In the rows, zero is written as 128.
D: a few groups of rows, each row roughly a mix of its group's hidden directions:
D (108 x 10):
[[112 145 111 133 141 133 144 189 120 161]
 [137 135 126 107  90  70 114 138 150 129]
 [127  84 136 154 115 138 138 167 158 100]
 [131 111 103 167 130 162 159 106 118  94]
 [138 186 114 146 132 134 109 164 110 142]
 [153 108 143 111  85 113 109 137 153 168]
 [116 141 165  92 108 122 134 154  98  94]
 [ 90 122 110 121 165 153 111 127  96  95]
 [ 88 128  90 113 147 140 155 165 113 118]
 [ 93 139 121 147 125 152 130 114  98  75]
 [107 168 101 114 145 141  98 117 163 150]
 [ 99 157 173 131 146 161 148 114 146 115]
 [143 131 101 169 113  99 114 137 105 169]
 [106 129 114 138 129  96  78 122 112  89]
 [137 121  96  84  80 135 117 105 130 138]
 [150 145 138 130 134 188 108 161 140 115]
 [169 155  93 113 106 143  95 128 148 142]
 [136 117 124  76 130 126  89 119 127  87]
 [147 173 141 109 138 168 141 144 130  93]
 [167 145 140 127 104 117 102 130 157 172]
 [ 83  85 141 112 121  96 121 132 105 146]
 [174 113 156 141 107 142 162 143 136  99]
 [122 181 134 129 133  76 129 131 105 136]
 [115 140 162 143 103 105 123 154 120 180]
 [145 128 121 151 125  77 123  92 110 161]
 [ 89 101 120 157 146 103 104 140 159 108]
 [141 136  72 124 123 107 162 101 146 141]
 [172 136 164 134 115 145  87 136 114 107]
 [144  98  86 118 144 127 134 152 162 163]
 [162 178 124 102 137 150 110 138 144 105]
 [121 147 145 147 168 145 103 171 105 111]
 [121 142 134 112 118 134 166 151 175  90]
 [ 93  84 121 149 173 135 110 135 123 121]
 [ 88 105 169 104 126 134  96 146 124 106]
 [117 134 110  98 140 189 138 118 153 132]
 [116 164 114 125 141 143  88 120 175 110]
 [128 111 102 143 118 128 189 105 143 149]
 [101 107  85  90 115 117 158 145 131 144]
 [101 103 116 156 174 141 132 156 105 112]
 [132 114 111 167 130  97  96 109 159 159]
 [130 158  92 145 125 145  78 113 152 119]
 [158 158 169 127 113 166 151 128 131 151]
 [ 97  75 154 121 133 123  94 126 116 146]
 [ 97 115 179  95  96 113 140 129 132 121]
 [164 148 125 118  78  94 108 128 109 129]
 [158 152 167 128 108 111 125  86 150 145]
 [ 86 165 110  80 125 114 136 124 135 119]
 [134  96 134  68 119 102 137 105 135 118]
 [ 97 137 112 155 143 100 141  88 109  97]
 [ 91  68 120 111 113 116 142 119 120 139]
 [142 141 140 166 109 114 131 123 149 185]
 [139 174 104 117 105 150 117  87 148 124]
 [127 116 118 151 143  74 138  84 115 115]
 [180 170 109 139 107 146 126 113 117 141]
 [121 117 118 106 127 157  93 106 126 182]
 [163 164 103 122 106 134 129 111 168 152]
 [109 125 197 132 124 121 115 147 149 131]
 [153 140 135 133 112 164 148 168 162 103]
 [108 134 176 134 131  83 115 155 137 107]
 [180 121 146 119 109 161 137 114  99 151]
 [138  91  93 108 103 128 175 125 136 143]
 [109 100 110 148 110 156 145 131  91  89]
 [153 122 152 131 128 150 159 139 147  73]
 [163 139  91 138 118 167 158 118 153 114]
 [113 124  68 110 129 145 111  94 124 111]
 [150 116 144  98  79 111 104 151 103 133]
 [134 153 154  94 142 170 127 142  94 107]
 [125 100 118 152 140 150 135  94 112  77]
 [120  86 138 137 147 106  97  83 116 141]
 [103 130 143 192 138 143 143 130 102 124]
 [175  92 133 160 111 125 159 117 121 111]
 [155 122 113 171 114 103 117  95 138 164]
 [143 140 193 110 115 102 131 144 117 134]
 [ 73 104 118 169 138 118 134 134 111 146]
 [ 97 124 113  63 129 109 132 138 123 113]
 [ 95 112 104 117 148  98 142  79 134 114]
 [129 119  95  95 126 111 167 131 157 163]
 [108  98 139 129  88  95 108  89 130 138]
 [119 182  83 122 132 149 121 144 117 143]
 [130 135  83 154 138  94 148  91 108 123]
 [ 90 108 123 115 140 130 136 128  80  87]
 [112  97 114 103 118 103 112 168 127 168]
 [112 159 120 100 120 111 177 118 114  94]
 [127 106 105 122 135 147 179 106 121  88]
 [ 92 159 106 101 104 111 128 152 138 164]
 [121 144 116  86 130 160 119 107  92 163]
 [134 137 159 159 108  85 118 119  89 114]
 [ 64 119 118 110 139 105 143 109 118 113]
 [176 135  96 167 111 142 136 126 149 146]
 [ 87 100 108  92 113 101  99 113 127 124]
 [146 178  93 145 145 119 139 104 150 112]
 [138  93 144 118 120 105 155  82 160 119]
 [183 146 158 146 162 140 117 134 143 128]
 [123  72 140 119 117  90 126 155 111 142]
 [175 128 110 153  98 133 133 128 110 170]
 [131 157 140  80 110 167 150 138 117 111]
 [106 127 110  89 107 135  84 122 113  93]
 [116 151 140  76 150  96 146 135 147 149]
 [106 100 166 140 117 146  81 113 143 144]
 [100 105 114 148 134 100 160 111 145 172]
 [134 164  98 132 110 143 154 159 170 121]
 [104 147 133  69 132  99 136 105 142 118]
 [143 155 143 113 141 168 142 161  93 105]
 [157  98 119 120 131 108 153  96 163 160]
 [123 137  97 171 149 148  93 151 151 115]
 [139 131 131 160 184 149 133 166 127 130]
 [127 127 168 143 130 135 103 101 101  81]
 [148 140  68 111 109 105 110 116 149 130]]
which group is each row in? (one row of each group first):
[141 171 140 110  78 106 122 107 121 111]
W
[132 106 134 134 143  87 143  72 123 108]
F
[ 96 118 108 108 113 141 150 114 102  78]
A

[120 132  87 138 118 102  88  97 113 102]
W
[133  87  86 149 124 160 111 114 124 156]
F
[ 79  99  96 126 110 120 119 157 108 141]
A
[116 158 142  98 135 101 142 168 136  90]
W
[157 119 141 161  96 116 117 166 124 164]
F
[ 94 112 129 149 134  96 145  97  91 103]
W
[142 128 136 151 124 164  97 141  98  83]
A
[132  80 108 127 138 134 131 146  73 128]
W
[ 96 107 128 171 105 128 143 151 101 158]
A
[103 120 116 126  95 123 155 188 130 128]
F
[134 163 162 148 147 109 137 162 105  97]
W
